(in the rows, 128 means zero)
Named moves, each a turn or a mirror, and the order they were made in; the first pair answered
move Ropid:
[ 91 141 173 106 166 162 112 145 122 143 107 146  47 154 114 183  98  65
 169 141 118  92  62 110] -> [ 98 151 181 102 162 156  96 130 140 148 134 144  60 159 116 187  78  66
 164 136 128  93  67 111]
[230 130 104  97  93 116 149 174 111 165 184 128 147 133  98  94 146 192
 164  85  88 148 101 148] -> [219 119  98  97 101 127 157 183 103 159 163 127 140 128 100  86 161 189
 161  80  87 149  99 149]
[142 131 144 116  95 121 153 139  96 132 141 164 130 137 125 109 166 156
 131 114  87 137 135 121] -> [154 144 146 107  84 112 136 126 108 138 161 152 141 142 126 110 152 147
 123 113  92 137 130 129]
[183 121 106 115  70 104 133 121 103 120 114 146 138  75 131 119 169 148
 130 110 144 129 116 112] -> [189 131 109 106  71 101 126 107 112 120 134 142 154  84 129 128 157 144
 124 110 148 126 119 109]
move mit:
[ 98 130 127 122 142 132 161 147 120 102  94 126 123 112 157 101 146 109
 127 116 128 116 133 126] -> [101 129 119 126 144 132 153 146 126 111 100 120 128 107 167  97 133 115
 126 114 130 126 137 126]
[120 103 101 151 143 141 130 148 114 132  72 120 126 116 134 123 132 132
 120 125 149 146 119 115] -> [120 102 131 138 136 143 147 149 101 116  72 129 106 123 119 130 155 118
 110 138 134 131 117 116]
[113 130 131 111 148 152 104 146 125 171 146 133 128 133 110 130  99 125
 161 134 129 127  98 139] -> [133 137 165 105  99 119 128 114 118 114 159 130 129 138 100 131 156 105
 107 148 122 111 150 128]
[118 133  46 156 120 122 119 121 114  99 151 138 179  92 200 112 143 149
 138 108 155 161 165  90] -> [ 91 121 106 108 162 193 127 181  78 149 133 187  98 126 146 131 134 112
 203 127 120 128  98 105]
move sikan:
[ 77 110 121 146 176 173 119 159 122 140  74 129  84 130 125 150  98 106
 144 135 145 120  96 123] -> [116 130  99 127 143 147 112 145 132 177 138 131 172 116 143  98  81 169
 175 114 108 160  94 140]
[113 122 125 121 163 101 128 105 133 132 185 146 141  78 154 107 108 114
 134 146 144 132 102 142] -> [108 122 127 136 166  91 135  97 133 100 176 134 134  79 158 114 124 108
 106 152 152 120 125 132]
[174 160 131  98 126 187 156 176  97 174 186 175 127 112  90 155 139 126
 126 129 100 120 132 154] -> [189 162 122 111  94 152 163 151 108 142 202 159 160 101 101 147 161 134
  90 125 102 127 174 142]
move Gutug:
[129 140 120  92 132 157 116 109 129 144 141 139  97 148 115 108 132 149
 131 117  73 113 151 128] -> [121 142 118  89 145 163 105 108 138 145 135 135  85 145 113 125 114 137
 125 115  91 107 148 129]
[136 143 170  83 102 123 120 140  80 136 118 165  77 141  90 119 148  97
 153 143 100 101  80 133] -> [113 143 143 111 148 137  82 125 116 152 102 131  70 137 102 156  81  78
 136 145 161  92  75 123]
[ 85 117 162 135 119 125 172 115  89 104 116 164 130 122 109  93 154 124
 108 108 118 135 132 110] -> [ 77 112 170 129 135 141 157 116  96 111 114 163 106 128 101 117 134 104
 108 115 139 120 116 110]
[126 133 132 125 122 138 142 126 113 125 125 127 116 115 114 106 151 139
 138 117 103 126 113 138] -> [113 131 145 119 131 147 138 130 118 133 119 126  95 127  99 126 139 122
 137 127 118 116 109 139]
move Kego:
[188 112 145  81 109 133 116  90 155 143 140 164 117 130 121 119  90 159
 142 135 117 156 103 150] -> [188 110 171  73 106 135 124  87 149 131 139 166 110 137 114 124 106 149
 130 140 118 137 107 140]
[156 157 159 167  96  37 137 102 194 137 163 107 113  80 154  92 159 164
 110  95 110 103 171 107] -> [156 163 141 168 100  40 130 112 200 161 168 116 124  79 161  84 137 175
 125  91 108 111 160 111]
[158 112 115 116  94 106 149 153 113 115 131 110 137 104 144 112 174 116
 150 113  55 121 157 114] -> [159 107 104 116  97 109 139 151 115 119 132 111 149 100 150 110 168 127
 158 112  59 131 148 120]
[137 114 124 121 120 121 151 116 127  96 108 114 128 141 132 126 154 118
  84 118 140 100 155 109] -> [132 114 108 137 122 113 144 112 141 111 106 106 149 130 146 120 141 134
  91 111 146 118 155 112]
Then:
Each pair is 2 to 3 moves apart.
[109 115  72 162 181 126 112 140 141 161  92 141 166 112 175 109  99 152
 133 100 123 146 119 148] -> [117 124  90 166 167  95 107 101 159 128 108 112 171 114 179 126 109 137
  79 112 151 136 161 137] => Ropid sikan
[114 133 133 121 152 153 137 182 102 120  93 130 103 118 111 126 157 100
 105 175 161 112 132 100] -> [129 157 163  96 130 138 130 170 105 125 141 138 112 130 100 129 158  93
 104 182 149  94 140  99] => sikan mit Gutug
[160 142 206  95 130 187 122 125 123 159 185 113  68 144 108 159 103  79
 148 127 143 104 121 116] -> [197 142 126 131  87 143 140 105 120 145 192  90 164  92 167  86 146 163
 140  96 118 178 165 110] => Gutug Gutug Gutug
[153 116 150  74 105 146 119 133  57 158 188 156 129 144 101  76 144 128
 190 132 100 141  96 166] -> [117  95  48 162 156 139  88  94 103 135 117  82 159  96 170  97  89 140
 135 120 200 165 127 145] => mit sikan mit
[ 87 137  84 180 162 159 124 139 137 126  70 120 143  73 142 124  90 140
 137 123 138 141 121 116] -> [108 132 128 159 118 149 172 153  93  94  79 147 131  85 121 103 179 141
 134 137  88 134 136 106] => Gutug sikan Gutug
[112 107 152 105  84 137 125 130  95 164 173 166 104 177  94 162 153  99
 169 170  80 105 131 142] -> [ 89  79  58 166 113 155 137 139  85 164  96 135 133 128 147 128 145 160
 182 146  96 151 122 139] => mit Ropid mit
[128 141 160 109 132 117 114 112 125 125 141 130 115 137 116 168 117 103
  95 137 155 103 137 142] -> [111 123 139 117 160 153 135 151  94 139  99 150  96 127 121 150 131 118
 133 137 122 116 108 144] => sikan Ropid
[129 133 125 109 144 147  79 135 140 178 143 149 135 133 124 133  68 127
 178 110 133 135 103 129] -> [144 128  89 154 104 100 113 109 130 108 126 120 176  97 167 107 138 151
 120 105 138 158 173 114] => mit Ropid mit
[ 76 100  66 185 176 138 121 152 121 112  59  86 128  90 146 117 104 166
 137 103 140 146  97 118] -> [ 94 130  96 173 148 101  74 100 176 107 130  56 151 111 137 150  60 129
  90 116 183 122 130 111] => Ropid sikan
[143 127 148  95 143 147 158 154 131 164 113 153 110 147 123 124 157 135
 187 150  67 139  83 148] -> [119 126 163 104 162 156 147 147 143 149  94 139  70 162 113 166 145  98
 154 166 109 110  88 139] => Gutug Kego
[ 84 132  91 139 154 122 165 122  75 121 148 151 126 127 137  79 150 171
 158 120  98 105  90 122] -> [ 89 152  97 151 134  83 133  72 115  99 182 118 160 125 145 108 133 148
 105 120 152  95 132 109] => Ropid sikan Kego
[139 147 117 107 142 133 107 101 146 159 139 127 150 125 144 124 106 135
 127 116 149 126 115 120] -> [147 147 139  93 124 139 141 120 115 157 143 146 144 127 131 107 142 135
 143 121 108 121 112 123] => mit Ropid sikan
[115  97  97 120 135  92 111 148 120 112 134 134 161 160 198  92 111 144
 112 123  96 219 122 101] -> [119  91 109 117 130  93 131 161  96  96 124 156 136 168 183  90 141 137
 109 131  78 214 124  96] => sikan Kego Gutug
[128 121 109 144 115 115 155 117 114  91  99 122 153 117 138 104 188 155
 118 139 110 141 138 124] -> [ 96 106 114 148 154 148 151 142 113 102  64 123 103 132 124 139 158 120
 124 144 127 122 104 129] => sikan Gutug
[128 139  83 148 140 141 122 118 125 141 100 130 159 104 132 108 105 149
 123 115 144 153 140 136] -> [119 141 136 119 151 169 119 137 115 151 101 152 104 130  95 135 106 105
 130 134 138 114 111 136] => sikan Ropid mit
[119 136 164 116 134 165  98 102 141 123 120 139  99 152 103 159 140  88
  96 133 149 122 126 138] -> [132 124 109 146 116 147 122  96 130  98  89 120 141 117 138 117 179 136
  92 124 134 160 150 133] => mit Gutug Ropid
[116 125 168 151  88 105 149  98 116  57  99 122 105 126 129 139 161 103
  84 158 129 119 193 124] -> [ 85 115  96 176 155 145  94 115 157 124  73  92 124 108 159 153  56 118
 125 132 177 142 138 136] => Gutug Gutug mit
[173 133 135 132 120 107 116 121 181 137 199 111 169 115 131 124  92 152
 128 108 171 140 148 147] -> [130 115 130 143 174 150 114 148 178 139 137 102 103 125 124 164  66 113
 134 118 203 112 116 144] => sikan mit
